In the rows, zero is written as 128.
One turn moves each row of this set onto another row. After a few examples, where does it send each row asked below?
Saz: [143 110 118 118 119 139 129 148 153 136 116 149 154 174 118 123 129 145
 137 139 120 105 151 138 140 108 116 160 138 109]
sazog: [142 123 136 152 117 146 146 122 158 127 133 124 141 158  99 120 132 138
 122 128 111 143 133 126 126 164 160 148 138 162]
ravu: [132 135 136 120 111 149 136 117 134 134 126 127 154 146 132 124 140 170
 121 123 114 181 125 104 147 157 116 139 139 142]
mirul: [129 141 133 137 120 144 127 135 147 149 155 159 134 171 113 121 126 160
 108 144 130 108 143 115 121 149 161 128 135 119]
Ledof: [104  88 131 141 114 131 124 133 130 135 149 142 121 158 126  93 133 144
 150 145  94 129 119 103 135 128 151 134 113 123]
lanuz: [122 128 150 120 107 131 114 151 152  99  84 140 169 127 138 113 147 125
 153 125  97 152 137 102 135 138 120 124 108 137]
Gopev: [138 109 126 149 120 154 109 124 135 127 137 156 128 172 102  91 124 147
 126 146 127 100 141 111 130 110 139 142 119 124]
Fovi: [159 117 128 104 105 139 147 134 138 147 132 159 184 131 123 128 130 159
 172 136 101 121 160 110 120 139 134 121 111 144]
fadiz: [130 123 140 144  96 136 146 124 150 136 136 120 134 151  98 114 139 153
 112 121 114 141 120 125 129 160 160 144 135 152]
rabed: [156 115  98 147  89 140 121 172 140 126 109 128 152 139 123 116 124 155
 164 115 112 127 140 106 113 149 145  97 113 138]
Pobud: [112 145 116 134  87 139 113 140 131 140 125 150 159 132 163 112 103 166
 166 124 122 125 138 119 141 146 128 128 108 130]
lod: [148 151 119 115  84 173 116 147 128 130 121 132 148 136  88 141 142 123
 156 126 132 111 141 124 142 150 142 117 123 141]
vele: [135 106 131 128 116 145 120 158 145 133 118 146 149 174 111 118 139 125
 149 132 115  90 160 141 128  99 137 133 124 116]
zav: [129 130 123 118 118 155 151 116 134 136 129 134 150 158 129 124 129 162
 128 124 115 170 131 117 161 152 111 153 141 133]
simo: [119 138 159 108 107 128 120 163 168 114 109 148 158 129 150 137 146 129
 134 137 109 145 132 106 136 141 134 113 125 148]
Refa: [133 103 130 130 116 133 115 159 136 135 118 150 155 168 111 120 137 128
 146 139 115  97 158 136 122  91 137 131 118 113]
vob: [155 143 150 120 134 153 124 142 129  89 105 139 160 132 137 134 151 144
 129 115 121 159 138 102 111 138 117 118 123 140]
mogi: [137 127 114 110  99 155 119 120 127 152 123 140 149 134 103 132 120 114
 158 138 129 119 116  88 137 138 107 124 115 147]
kis: [135 136 145 123 105 145 136 147 141 138 132 101 153 115 121  93 153 155
 142 134 117 152 132 127 129 141 144 117 129  88]
tuv: [122 137 135 117 101 136 137 142 129 133 118  99 161 131 139  83 145 131
 135 121  97 142 120 133 140 137 142 110 127 102]
kizon: [136 154 116 134 109 174 124 115 103 123 128 148 136 132 125 127 125 131
 162 134 112 114 123  97 125 164 144 108 113 114]
Zisi: [127 149 140 126 115 156 131 150 158 149 149 160 140 166 124 134 131 147
 111 146 124 114 142 118 116 156 162 113 141 130]
biniz: [126 141 156 117  90 140 119 136 139 129 127 127 156 125 129 107 164 145
 126 105 109 159 104  98 130 141 145 117 126 139]
Guka: [148 123 145 150 143 168 138 148 136  89 108 134 160 169 146 114 126 140
 151 133 114 138 165 107 106 139 141 136 130 133]
kuru: [135 148 129 126 107 156 114 109 124 119 151 145 155 152 114 146 108 127
 160 123 108 128 143 101 145 139 140 116 107 160]
pifat: [125 123 133 127  87 134 136 121 134 136 154 130 143 140 102  83 140 154
 113 123 116 121 117 116 143 132 149 130 116 103]
Vipo: [115 107 140 135 108 122 129 117 134 129 156 135 150 158 115  85 125 128
 155 153  99 129 126 128 132 113 148 128 107 123]
tugen: [114 109 141 133 108 123 131 126 125 131 148 134 153 152 119  81 124 133
 146 156  96 125 128 130 122 113 156 127 102 121]
Podib: [145 123 143 118 133 174 122 146 130 110 101 164 144 164 132 131 133 145
 122 132 130 104 160 118 120 112 113 140 125 141]
kubud: [145 121 133 135 134 162 130 150 134 133  95 144 118 141 143 149 143 157
 118 116 124 151 139  89 137 145 115 125 123 126]
Ruf: [122 141 137 116 101 132 127 146 134 134 107 103 168 127 132  78 142 134
 133 128  94 141 124 134 138 136 145 117 124 109]
niso: [140 123 145 133 117 170 141 151 151 136 138 154 128 136 110 136 137 157
 142 156 151 144 147  96 107 146 125 123 108 107]
lida: [149 136 116 136 135 133 137 145 107 149 110 158 145 142 143 113 130 141
 164 135 105 116 138 124 144 131 170 115 135 151]
fegem: [135 126 138 133 128 159 126 156 122  92  99 155 170 164 141 117 137 145
 164 130 110 132 170 109 116 116 126 123 119 108]
Gifo: [154 145 108 132 106 174 149 126 107 134 115 113 141 152 113 130 108 128
 150 107 120 120 126 116 139 125 136 113 124 132]
kig: [145 118 147 134 122 172 134 150 145 136 125 164 127 155 110 132 133 160
 134 156 154 130 154  92 112 136 125 136 112 125]
nobo: [127 109 122 143 128 161 121 151 136 148 106 139 108 144 138 140 143 150
 132 115 122 155 128  87 143 145 118 126 124 121]
disub: [126 128 153 117 106 138 112 153 159 109  88 135 163 126 140 118 153 117
 158 128 105 152 132 104 130 139 114 122 110 138]
lalor: [138 133 138 130 135 162 126 152 129  87 106 157 165 167 147 119 135 137
 164 135 109 129 167 112 116 128 124 118 116 108]
Sidel: [136 117 119 136 116 126 133 148 116 137 119 124 155 114 113 100 119 134
 163 135 147 124 156 129 147 150 134 147 109 148]

fadiz moves to kig
lida moves to rabed
lalor moves to tuv
Now these:
fegem moves to Ruf
Ledof moves to Guka
biniz moves to Gopev
Gifo moves to lod
sazog moves to niso

One turn moves each row of this set onto another row. After a few examples, where does it send each row asked below?
pud: [133 124 126 128 139 133 158 138 116 131 140 118 119 154 122 134 149 159
 120]
lizem: [134 138 103 103 119 150 151 117 132 143 114 133 114 129 134  94 110 151
 121]
lole: [130 150 156 133 142  85 125 138 124 141 126 125 120 112 149 135 118 130
 147]
batat: [123 137 156 115 126 104 120 131 125 134 143 136  86 146 166 119 117 122
 117]
zezel: [113 105 126 129 135 109 163 153 142 128 141 135 104 147 160  96 130 131
 116]
gan: [116 155 117 118 152  79 154 112 133 143 132 130 125 107 141 129 113 134
 120]
sus: [157 128 158 143 164 119 133 136 120 125 120 134 123 141 124 134 126 146
 137]
vibon: [122 134 153  80 145 124 139 125 116 122 117 150 124 105 147 110 122 104
 121]
dopi: [143 126 156 140 131 106 112 128 132 107 119 124 120 143 148 130 101 119
 122]
Pon: [137 104 162 122 123 132 151 117 143 116 110 142 136 115 135 112 137 122
 116]
tid: [127 134 122  88 127 123 131 131 125 129 149 133  95 125 101 105  93 151
 109]
Nebus: [119 133 110 130 147 134 140 143 108 137 142 141 131 151 114 143  97 143
 113]
Bos: [119 103 120 114 156 130 145 127 135 110 154 118  98 114 128  94  93 110
 117]
Vego: [130 141 151 141 174 118 149 134 139 134 144 124 102  97 136 140 106 152
 126]
pafug: [112 132 128 121 120 137 132 104 112 136 123 138 139 105 120 115 127 167
 119]
Seko: [119 144 140  99 124 105 141 125 121 135 160 138  95 104 116 102 115 105
 121]
besa: [100 124 122 105 131 127 159 131 116 103 112 111 118 111 147  99  89 131
 132]
viki: [126  94 118 118 139 103 141 137 137 139 138 132  99 127 131 110 132 172
 120]
molen: [139 132 141 128 133 137 157 120 132 114 148 117  91 116  96  99 124 114
 117]
led: [153 123 145 120 146 119 128 120 134 120 155 143 103 110 121 101  75 136
 127]
bem: [120 138 152 137 131 151 161 120 131 119 130 153 133 130 108  90 121 137
 134]
tani: [ 98 128 110 134 160 101 150 100 111 125 143 118 118 136 128 129 107 118
 122]
duli: [128 137 151 134 158 128 136 138 122 126 132 125 102 108 125 122 159 159
 114]
Lanoz: [133 124 143 134 127 123 145 146 133 135 126 135 115 153  98 144 116 113
 120]
gegit: [106 129 124 122 155  98 140 130 145 141 134 116 120 135 172 120 120 109
 131]
sodip: [128 133 150 109 135 115 165 133 123 125 113 148 141 105 144 132  75 134
 122]
selag: [ 94 125 111 110 150 111 151 138 132 133 144 124 128 161 144 122 113 157
 119]
Banoz: [101 121 129 135 140 155 137 120 108 122 114 141 123 145 149  94  96 132
 120]
Duv: [144 124 152 121 126 143 138 125 116 123 151 147 141  89 145 122 106 139
 137]
sobak: [111 143 135 108 132 135 171 136 111 147 118 138 101 106 167 104 123 128
 115]

sobak moves to sodip
batat moves to Vego
Now these:
Nebus moves to zezel
bem moves to lizem
tid moves to Bos
pud moves to selag

One turn moves each row of this set onto another row. After a few examples, where does it send each row asked below?
mes: [134 138 121  97 114 135  87  97 150 129 136 137 116 130 111 122 132 117
  89 136 168  89 126 128 128 138 140 126 159 134]
buge: [165 102 119 113  91 164  90  75 151 124 145 133  97 160 122 132  85 104
  77 163 146  99 131 146 145 141 116 100 137 156]
Lebu: [192 116 110 102  79 134 119 120 155 119 117 105 112 134 138 146  78 108
  83 159 157 110 114 149 113 169 113 120 146 163]
sor: [166 129  78 110 126 121  83 115 180 116  97 116 109 163 147 114  75 120
  78 146 153 128 127 139 131 131 123  98 133 131]
Zas: [175 106  72  62 110 135 120  88 132 106 127 109 126 131 139 128 107 119
  89 151 160 127 125 153 131 176 113 106 117 162]
Mir: [184 128 134 100 134 122 104  97 146 106 138 145 112 128 139 152 104 114
  58 153 128 106 113 136 151 143 124 116 117 175]
memar: [226 144  89  95 129 150 116 105 142 123 128 120 133 146 137  99 117  88
  78 171 152 119 134 134 139 138 141  97 130 145]
Kimo: [200 147  99 104  99 126 118  91 134 130 112 134 126 157 115  85 116 106
  97 176 155  98 127 140 158 162 108 113 148 135]
rab: [186 132  98  68 105 126  86  98 149 121 110 110 137 151 168 144 116 100
  92 173 147 120 126 145 143 118 117  88 147 110]
Mame: [161  96  73  76 120 126 109  95 137 122 108 110 141 134 138 116  96 121
 104 163 165 141 123 144 124 156 110 121 132 164]
benid: [164 114  98  94  98 100  96 132 160  95 110 120 121 132 153 121 106 124
  74 161 130 110 109 121 117 127 102 116 141 149]
kip: [170 110 130 112 128 156 114 109 168 124 124 146 120 143 150 108 130 135
  87 152 148 116 104 137 143 177 147  88 112 119]
kilom: [167  92 131  78  99 142 105 102 158 112 138 126 109 137 121 133 107 114
  70 184 127 144 110 165 151 134 124  86 150 142]
baf: [172 149 104  86 141 127  72 125 134 137  99 132 129 140 131 139  88 131
  97 162 158  94 109 120 129 147 143 123 133 123]
disut: [163 122  99  98 134 112  81  78 140 155 142 135 100 141 134  92 120 115
 102 180 158 113 112 145 103 137 133 108 118 146]
lup: [187 112 126  91 117 150 101  82 135 144 116 130  96 145 131 132 135 130
  84 179 142 126 113 173 123 162 162 105 142 125]
Saka: [145 148 106  84 105 144 102 114 140 137 129 129 140 143 110 121 118 116
  94 128 165 105 115 117 125 133 127 110 168 132]
vimu: [183 104 120  98 118 169 108 101 178 125 126 148 101 132 168 123 105 133
  81 150 157 122 113 141 142 163 133  76 123 124]
dizud: [168 124 113 104  96 121  98 113 159 141 120 143 108 138 108 108 132 112
  90 187 148 142  81 139 130 150 104 135 136 127]
Puvos: [153 135 110  76 143 129  80  93 149 142 147 136 109 122 143 133 124 128
  99 186 117 105 105 125 137 136 115 114 130 118]
rupav: [207 158 112  91 122 138 121  97 170 124 115 135 100 164 103 117 121 116
  82 157 150 111 134 114 152 155 129 111 118 153]

Kimo moves to memar
Mame moves to vimu
buge moves to disut
Now these:
Saka moves to Zas
Mir moves to dizud
kilom moves to Puvos
baf moves to Lebu

One turn moves each row of this set onto another row. After a few examples, where does it send each row asked below?
pepu: [123 117 171 115 111 141  91 132 134 117 132  98 119 108 121 109 123 124
 115]
sis: [140 110 107 109 138 154 114 116 141 113 126 105 119 105 111 116 109 147
 133]
toso: [130 123 152 142 113 140  99 112 124 137 185 119 112 123 153 111 124 119
 117]
gube: [138 116 154 148 117 135 107 106 109 131 178 114 119 119 150 113 126 115
 132]
mebo: [120 101 116 129 128 156 124 135 129  94 134 127 136 117 130 126  95 125
 100]
Luz: [144 142 113 123 140 156 109 115 156 124 134 125 145 117  99 139 110 152
 123]
sop: [142 115 124 130 113 113 100  94 153 112 127 111 123  94 130 123 128 141
 146]
peti: [123 133 151 128 131 108  98 133 132 134 138 138 155 113 107 140  91 124
 122]
mebu: [143 138 164 122 106 132 112  96 126 139 166 126 131 127 123 117 107 158
 133]
zenem: [144 115 140 117  99 127 142 127 157 127 150 109 124 131 110 125 100 140
  99]
lus: [130 129 153 115 150 129 133 117 140 110 158 110 132 150 117 121  91 143
 144]
sedu: [112 135 130 147 154 127 137 117 123 115 125 122 150 119 127 125 133 125
 140]
vuzon: [160 126 113 153 119 107 115 115 117 125 145 103 123 135 150 149 137 135
 128]
Daruz: [139 122 121  99 128 119  86 147 154 150 139 118 152 138 143 117 122 132
 139]
ful: [150 140 123 137 110 131  88 102 143 140 143 125 134  86 117 139 126 136
 128]
rinop: [115 143 108 138 131 147 122 147 138 113 166  94 114 117 142 109 125 136
 150]
Nevad: [125 132 119 134 142 149 100 142 157  96 142 126 134 132 124 152 103 121
 103]
pozu: [159 125 109 146 129 117 128 112 118 117 143 102 109 130 150 143 136 124
 119]
Deror: [139 111 130 118 107 134 133 145 156 137 158 102 128 138 109 127  96 140
 101]
momiv: [145 125 125 137  99 104 104 127 103 120 127 133 118 132 137 115 130 157
 137]
Supe: [124 120 144 134 154 127 116 129 121 106 171 105 114 141 151 126 102 108
 131]
Lonud: [115 131 130 137 156 135 117 130 131 113 177 115 106 146 150 130 111 114
 132]
pafed: [126 159 127 135 120 117 121 131 129  95 146 104 130 125 139 130 115 159
 163]
san: [133 139 125 145 165 110  91 118 132 129 133 127 149 125 130 138 125 121
 137]
Zun: [155 112 114 142 106 144 125 123 145 140 157 100 111 137 111 132 143 144
 133]
tikal: [146 120 120 104 124 139  82 156 114 135 133 125 146 145 145 134 121 133
 134]
femo: [124 157 122  95 110 134  97 144 145 123 149 126 115 115 142 150 115 128
 146]
nuv: [155 110 121 142 100 149 134 115 141 131 155 106 107 128 118 125 143 133
 116]
nuva: [133 116 129 127 111 106  97 145 120 121 136 125 123 135 158  97 110 139
  98]
zuk: [124 117 122 123 106 117 105 148 155 149 149 139 154 134 131 129 132 124
 153]
Sisof: [145 124 163 129 113 137 124  94 129 135 166 118 136 128 115 109 115 149
 145]
gezes: [130 154 137 106 101 144  94 133 162 111 145 136 135 138 148 143 129 142
 134]
kom: [131 116 121 127 103 136 101 156 116 134 143 145 147 142 132 145 131 124
 148]
sini: [120 135 132 135 103 157 112 145 134 122 170 103 135 112 151  92 114 140
 112]
Dudud: [139 119 130 146 148 156  76 126 139 129 143 118 126 133 118 125 149 121
 132]
redud: [145 125 128 129 121  96 123 136 128 123 147 106 140 137 148 144  91 130
  95]
mopo: [127 120 106 134 116 120 130 138 134 128 136 131 111 138 110 108 131 156
 153]
mipir: [115 111 111 124 127 122 122 156 152 128 145 122 117 142 130  90 112 138
 114]
zafe: [123 106 132 151 103 115 110 112 140  94 136 133 140 106 150 132 116 118
 114]
godub: [148 130 127 121 128  95 136 124 135 113 138 104 126 132 141 142  93 130
 102]
vokib: [128 114 157 129 113 153  83 141 139 134 148 129 132 121  94 127 115 123
 116]
Sog: [114 118 145 143 141 145 108 123 156 110 135 103 129 129 135 106 153 117
 126]
sivep: [131 130 128 149 112 125  80 128 144 112 152 126 124 100 142 152 118 105
 107]
Zadus: [121 135 155 119 125 121 120 125 101 122 121 116 140  98 112 128 103 132
 129]
rono: [128 145 142 117 149 126 130 114 133 115 157 121 126 150 119 135  94 153
 147]
fetok: [124 156 104 108 121 149 111 137 130 143 156 136 134 106 152 136 120 124
 132]
mok: [131 151 151 131  92 127 111 129 125 104 150 113 151 119 148 113 104 162
 124]
mak: [130 154 119 119 111 159 109 126 147 131 152 145 153 129 157 130 134 138
 121]

zuk moves to gezes
Supe moves to pozu
zafe moves to Sog
Now these:
Lonud moves to vuzon
nuva moves to rinop
Luz moves to peti

One turn moves each row of this set onto another row. After a few examples, where does it send each row asked below?
nizu: [154 140 111 113 130 153 152 130 166 138 111 103 103]
Fakil: [107 115 157 152 122 142 122 153 151 137 116 131 133]
kaza: [159  92 120 164 128 145 126 138 138 129 122 133 120]
guduk: [114 112 138 140 105 146 118 147 180 126 126 141 134]
Zaner: [158  92 102 138 108 144 129 145 137 114 122 141 123]
vofu: [149 145 123 120 141 156 151 128 167 142 108 107 102]
Povot: [123 137 157 157 137 147 122 149 144 139 118 146 123]
Fikad: [123 114 103 148 130 137 126 155 107 128 108 131 114]
rezi: [156 145 124 117 119 142 148 125 170 132 108  99 110]
kag: [100 149 120 135 123 140 120 159 132 128 111 148 118]
volom: [142 128 106 159 124 155 123 145 176 126 129 156 123]
fod: [137 111 151 131 101 142 115 133 166 122 129 146 124]
zemag: [139  89 107 141 116 141 115 130 138 115 115 143 108]
para: [154 149 125 132 137 143 153 131 155 140 103  94 108]
vus: [121 138 132 118  99 136 132 168 123 126 118 139 132]
narek: [150 109  92 133  93 138 130 157 143 123 130 127 130]
mused: [128 120 162 134 119 145 120 138 147 122 117 157 122]
bure: [152 137 122 108 126 148 153 131 153 139 108  94 104]
Mikep: [155 151 113 120 122 142 152 133 166 134 107  97 111]
zuso: [150 158 121 125 129 145 152 133 168 136 106 100 111]
Bod: [131 118 143 132 105 130 130 160 111 135 119 117 130]
tasur: [137 124 126 137 115 154 121 139 172 115 125 168 123]
rusiz: [113 154 130 125 101 139 127 167 149 131 126 140 134]
fus: [145 150 117 112 133 152 155 137 158 142 109 100 105]
totig: [130 103  90 152 107 144 131 163 157 128 126 125 136]
Viz: [154 138 116 122 140 153 154 131 153 143 107  98 103]
fud: [156 143 135 130 134 143 150 125 159 137 103  97 107]
nepip: [152 106 115 161 135 155 126 137 151 120 118 159 118]
roron: [137  82 119 158 114 145 123 144 158 127 123 127 130]
gekip: [144 122  85 144 115 145 138 167 126 123 120 140 128]
rivup: [ 99 136 129 146 115 142 129 173 150 138 120 128 139]
mugab: [147 143 129 107 127 151 150 128 166 138 110 103 103]
Luga: [115 151 145 139 126 147 129 161 137 132 114 155 127]
telir: [113 108 127 136  99 133 130 169 133 133 121 113 139]
tekov: [123 108 120 168 130 153 122 147 175 131 122 142 129]
luvo: [127 116 110 157 138 151 115 133 154 121 114 160 107]
rupo: [156 131 127 116 133 152 150 122 161 139 109 101 101]
kigi: [147 142 133 115 137 151 152 129 154 144 106  99 103]
rasut: [130 116  78 138 113 142 123 153 137 117 118 142 115]
rumit: [135 119 122 141 120 138 137 166 101 130 112 129 127]
zuvu: [110 122 151 137 127 139 112 137 133 125 109 148 111]
lar: [160 136 128 125 127 141 150 124 157 135 105  92 108]
kana: [113 121 118 118 101 129 121 156 116 123 114 131 118]
sab: [123 105 109 162 123 140 135 169 130 138 116 115 136]
golo: [156 151 117 133 137 147 151 129 166 137 105 101 108]
kono: [116 123 125 126 109 143 110 134 164 115 119 160 112]
Fon: [135 134  99 160 128 143 137 173 121 140 120 127 130]
Gemo: [155 143 132 116 119 139 150 128 159 134 105  92 111]

rupo moves to kigi
para moves to golo
Now these:
rasut moves to kono
nepip moves to Luga
Povot moves to Fon
tekov moves to rivup

